In the data rows, the value 128 means zero.
Here is a table of points, one per row:
[167 164 187 109  94 126 101 130 154 179 124  61 142 109 173  97 112 149
 189 191 156 130 161 132  73 127  98 107 163 130 120 159]
[125 116 123 169 164 121 155 100 150 145  89 115 148  90 158  72 147 140
 114 102 130 170 150  84  93 140 108 102 141 168 114  47]
[ 80 167 166 125 123 151 115 138 143  69  96 147 151 122 146 160 144 134
 132 145 161  81  68  76 131 119 125  83 121 164  46 139]
[104 137 130 167 105  78 149  86  86  94 153 147 172 105  36 129 144 118
 124 113 103  61 138 123 106  89  99  86  90  94 153 128]
[ 70 114 145 136 173 148 100 166 122 105 131 136 107  84 180 108 115 154
  94 149 126 143 130 119 165 136 207 116 117  30 206 163]
[128 131 129 162 134  97 103 127 134  84 172  78  78 156 173 151 148 134
 124 124 104 178 176 142  90 109 135 129 152  51 175 137]
[151 179  67  58 212  94 151 125 120 109 133 124 187  87  95 131 126 192
 180  87 116  95  99 122 126 118 157 154  84 116 159 110]
[138  87 103 123 231 169 166 143  91  93  92  79 155 138 101 143 143 149
  95 131 128 138 143 162 125 129  98 101 129 123 127 151]
[112 146 158 173 104 127 160 159 165 141 136 125 146 102 110  90 127  97
 139 140 139 108  79  80  92 147 116 166 118 133 139 133]
[129 118 160 121 181 143 160 131 122 171 124 138  60 121 179 168 112 114
 194 192 133 133  96 117  98  79 141 122  82 111 112 135]
[192  82  97 126 150 115  52 139 160 127 133 134  91 147 125 161 118 167
  81 122 173 149 159 107 132 162  45 138 153 153 141 139]
[156  62 189 160 103 135 147 143  78  94 123 156 131 127  71 152 168  83
 129 144 116 148  86 124 107 135 202 142 139 116 143 148]
[136 150 194 125 162  57  80 137  85  80 141  89 141 178 167 131  56 131
 131  95 119 117  60 126 149  86 140 174 145 163 155 138]
[113 105 120 114  98 161 102 143 129 123 148 156 164  34 136 140 197 119
 191  58 120 136 138  94 109 148 132 121  82 135 100 119]
[150 155 168 131 132 173 104 153  96 117 124 109 103 140 107 122 174 118
 139  94 148 129 135 172 128 132 102 162 111 137 156 142]
[103 111 162 129  99  61 125 131 158 119 136 166 118 124  91 127 159  98
 112 160 152 180 159 105 130 163 169 115  85 135 117  98]
[146  97  80 114  98 134 159 136 110 158 142 187 102  93 139 144 121 135
 130 153 195  75 139 193 163 137 131 153 120 130 128 130]
[144 137 181 111 140  98 122 108 129 149 128 130 147 120 165 142 129 139
 136  56 205 118 154 129  64 114 104  95  98 121 184 134]
[157 117 156 118 100 139 135 130 148 117  98 103  78 132  93 149  88 153
  95 137 146 120 130  92 106  97 115 145 133 182 156 103]
[117  95 128 150 132 142 185 132 149  81 127 112 168 100 136 187 116 141
 193  97 198 197 206 127 174  87 153 127 185 149  99 118]
[116 112 125 112 125 132 111 131 167 145  51 141 197 160 127  85  82 148
 141 150 119 105 154  95 166  80 151 105 150 158 166 129]
[190 147 141 161  87 153 147  59  97 148  90 176 136  98 171 163 112 115
 102  67 125 116 178 176 162 171 107 111 124 134 127 164]
[130 138 137 138 127 122 107  69 110 168  58 109 152  97 139 116 102 191
 105  73  74  92 106 104 141 147 184 156 133 103 140 150]
[ 95 124 140  98 129 119 171 140 107 179 147 104  79 156 180 142 118 148
  75 126 119 145 128  58 146  89 103 112 127 127  91 122]
[105 121 142 162 195 140 123 138 146 121 134  90  94 134  90 139  72 101
 113 109 128  66 151 105 129 145 120 177 153 129 102  84]
[124  77 116 149 125 144 126  59 120 128  69 112 122 145 105 126 177  93
  97 179 112  85  92 171  91 146 144 131  78 163 120 139]
[167 129  78 147 131 108  84 114 115 138 123 107 124 109 135  94 122 108
  95 131 216 126 126  89 112 137 125 111 175 141 112 109]
[124 110 108 193 104  96 100 155 107 139 118 206 104 118 103  92 137 165
 181 116 145  93 114 110 176 108 117 150 184  64  60 118]
[107 140 135  51  86 115 180 120 120  85  53  96 159 233 201  98 118  49
 163 128 151 127 140 123 147 186  68 155 132  75 122 139]
[176 153  84 188 138 141 159 169  77 135 106 115  93  96 112 100 150 130
 113 131 138 123 137 142 128 115 144 176  78  97  68  90]
[149 112 143  61 139 115 143 156 172 146 125 121 119 126  91 123 151  61
 146 126 115 137 120 110 127 170 169 107 184 117 143 152]
[120 120 144 194 130  98 136 125 201 131 127 117 157 245 142 120 126 120
 146 115  92 144 124 157 120 148 152 176  90 120 140 171]
[145 124 142  90 110  85 158 156 137 104 120 117 136  80  79 136 162 161
  94 157  59  95 125 153 169 149  52 100 155  75 123 111]
[112 107 107 109 147 163 131 113 126  95 155  90 165 107 119 102 115  81
 145 179 104 166  74 143 145  94 130 126 147  78 100 143]
[149 149 141 136 126 117 100 154  99 171 102 120 154 161 149 196 137 122
 107 197 108 149  97 138 141 116 117 128  56 164 157 126]
[164 148 178 166 212 142 109 118 116 124 163 187 139 171  88 100 158  71
  94 104 111  93 122 114 130 136 136 108 165 192  99 182]
[ 72 157 137  94 153 129 108 120  65 182 108 147  99  88 120  83 158 137
 128 110 115 138 162 108  81 100 114 174  98 125 136 124]
[147 150 110 122  81 198 182 145 109 103 138 110 153 162 138 143 117 120
 101 162 120 156  85 109 113  72 140 139 117 138 167 109]
[133 178  54  99 139 103 101  91 105 150 175  80 160 136 138 164  71 118
 101  77  93 125  93  64 182 148 123 160 142  93 120 210]
[ 94 127 166 139 126 140  84 101 120  97  98 109  36 162 105 141  91 127
 193 176 125 124 146 122 119 122  82 142  99 124 133 154]
[144 130  97 151 101 137 118 174 132 116 108 159 153 128  95 106  70  91
 137 129 117 126 130 118 127  84 118 114  81 118 121 155]
[105 109 135 115 129 159 119 168 200 177 136 119  80 125 119 110 132 109
 164  58  75 123  76 133 209 139  87 171 125 177 119 109]
[171 146 146 141 144  89 163 128 153 120 137 151 121 145 177 209 138 143
  65 153  91 138 117 170  84 126 124 117 147 103 112  71]
[114 178 101  83 146 140 113  88 131 148  83 131 139 140 130 156  96 108
 149 154 138 164 124 126  97 121 146 154 181 114 106 186]
[144  91 162  76 102  62 167  92  78 109 174 128  71 141 146  71 137 129
 122 144 120  90 107 207 150 120 171 115 150 180 117 140]
[139  98  70 132 159  84 131  96 157 132 117 150 121 123 150 123 183  71
 152 108 100 162 137 117 119  86 146  99 122 151 129  96]
[178 127 126 131 143 154 143  38 143  52 173 148 124 106 178  88 153 118
 151 156 123 101 127 135 214 123  93 102  71 143 163  84]
[115  92 130 111 126 162 131 166  85 168 154 143 123 201  81 192 172 121
 114 113 148 153 139 102 155 153 123 112 125 112 120  78]
[142 154 134 132 149 173  98 117 133  85 172 182 168  96 119 132 121 149
 120 157 139 130 176 120 144 200 173 138 132 141 109  91]
[114 100 104 139 105 118  85  70 139 143 211  90 171 106  86 124  62 116
 154 102 119 130 129 169 136 145 123  99 128 104 117  77]
[ 70 207  69 156 114  96 143 103  83  85 137 105 140 136  99 106 161 135
 144 105 170 178 118 147 179 124 158 129  93 169 146 155]
[109 154 136  70 130 124 157 149 122 148 120  85 133 108  94 179 113  89
 129 131 113 140 190 153 140 123 127  56 154 144 142 112]
[117 144 103 126  86 124  73 142 102  84 168 126 160 175 145  81 141 117
 104 121  85 168 123 128  99 103 118 105 161 134  96 124]
[149 177 134 154 114  84 102 180 122 170 129 137 166  71 131 113 102  90
 104 167 109 163 161 155 200  93 116 146 122 149 157  87]
[121 162  72 105 148 121 140 164 134 114 113 114  82 117  86 116 125 128
 102 146 144 114 109 144 105 178 182 111  63 134 146 175]
[128  97 174 169 139 162 204 149 149 127 136 140  95 136 123  53 182 233
  95 179 144 120 172  54 146 156 158 128  91 112 128 144]
[117 141 113 131  94 113 122 131 148 152 111 110 176 121 139 175 159 153
 177 188 172  88  83 122 147 107 119 113 186 126 159 151]
[211 131 129  93 111 131 135 131 102 120 116 178 138 179 130 130 116 140
 170 152  76 169 173 130 134 133 121 129 149 134  99 132]
[114  73 123 102  78 174  56 126 120 102 119  87 129 130 143 125 140 147
  95 141 133 130 126  89 126 123 147 196 111 133 140  90]
[119 121  84 139  80 131 138 170 129 116 147 136  67 135 184 134 110 132
 124  81 100  63 126 136  96 124 162  65 106 118 115 132]
[103 141 104 160 140  95 105 172 117 149 132  91 132 127 155 123 123 109
 155 117  64 131 189 123  78 184 110 128 193 232 162 158]
[ 74 160 139 161 141 182 143 133 165  84  93 183  76 129 128 137 136 158
 120 150 130 157  63 146  96 168  75 122 172 133 175  93]
[166 155  89 118 106 165 119 117 219 128 146 108  64 134  79 150 132 169
 113 114  68  85 167 156 143  68 128 178 149 129 135 125]
[109 182 172 130 111 141 111  91 155 176 104  82 118 196 137 109 158 147
  86  93 167  95 106 196 119 137 186  95 130  88  99 102]
[171 108  94 127 143 151 120 163  77 165 184 168 127 109 132  69  94 135
 168 100 156 124  99 147 104 180 157 130 130  65 130  66]
[ 75 108 185 105 138 157 109 136 190 133 141 192 131  59 122 107 146 156
  47  82 160 120 138 187  89  65 107 157 141 127 109 134]
[ 43  56  72 129  91 114 168 114 137 210 219 174 191 136 173 187 120 105
 129 150 171 126 127 143  93 131  91 167 145 112 120 166]
[110  73 137  89  92 134 162 106 139 140 114 137 138 101 108 132  59 172
 153 108 134 206  90 135  89 179  86  44 108 164  77 174]
These points spread out most along one direction. Take the direction at right angles to it along which they spread out most. Then take the direction at right angles to both along which they spread out most. Go by this last direction. Where along it does each point below lie, from 0 to 99? 50 is the average, and the first point above lies past it. One standard deviation of the points above along it is 16.
[124 110 108 193 104  96 100 155 107 139 118 206 104 118 103  92 137 165
 181 116 145  93 114 110 176 108 117 150 184  64  60 118] 46
[109 154 136  70 130 124 157 149 122 148 120  85 133 108  94 179 113  89
 129 131 113 140 190 153 140 123 127  56 154 144 142 112] 63
[150 155 168 131 132 173 104 153  96 117 124 109 103 140 107 122 174 118
 139  94 148 129 135 172 128 132 102 162 111 137 156 142] 42
[144  91 162  76 102  62 167  92  78 109 174 128  71 141 146  71 137 129
 122 144 120  90 107 207 150 120 171 115 150 180 117 140] 42
[128 131 129 162 134  97 103 127 134  84 172  78  78 156 173 151 148 134
 124 124 104 178 176 142  90 109 135 129 152  51 175 137] 47
[109 182 172 130 111 141 111  91 155 176 104  82 118 196 137 109 158 147
  86  93 167  95 106 196 119 137 186  95 130  88  99 102] 42
[103 111 162 129  99  61 125 131 158 119 136 166 118 124  91 127 159  98
 112 160 152 180 159 105 130 163 169 115  85 135 117  98] 68
[146  97  80 114  98 134 159 136 110 158 142 187 102  93 139 144 121 135
 130 153 195  75 139 193 163 137 131 153 120 130 128 130] 60
[ 74 160 139 161 141 182 143 133 165  84  93 183  76 129 128 137 136 158
 120 150 130 157  63 146  96 168  75 122 172 133 175  93] 69
[114  73 123 102  78 174  56 126 120 102 119  87 129 130 143 125 140 147
  95 141 133 130 126  89 126 123 147 196 111 133 140  90] 47
[110  73 137  89  92 134 162 106 139 140 114 137 138 101 108 132  59 172
 153 108 134 206  90 135  89 179  86  44 108 164  77 174] 88
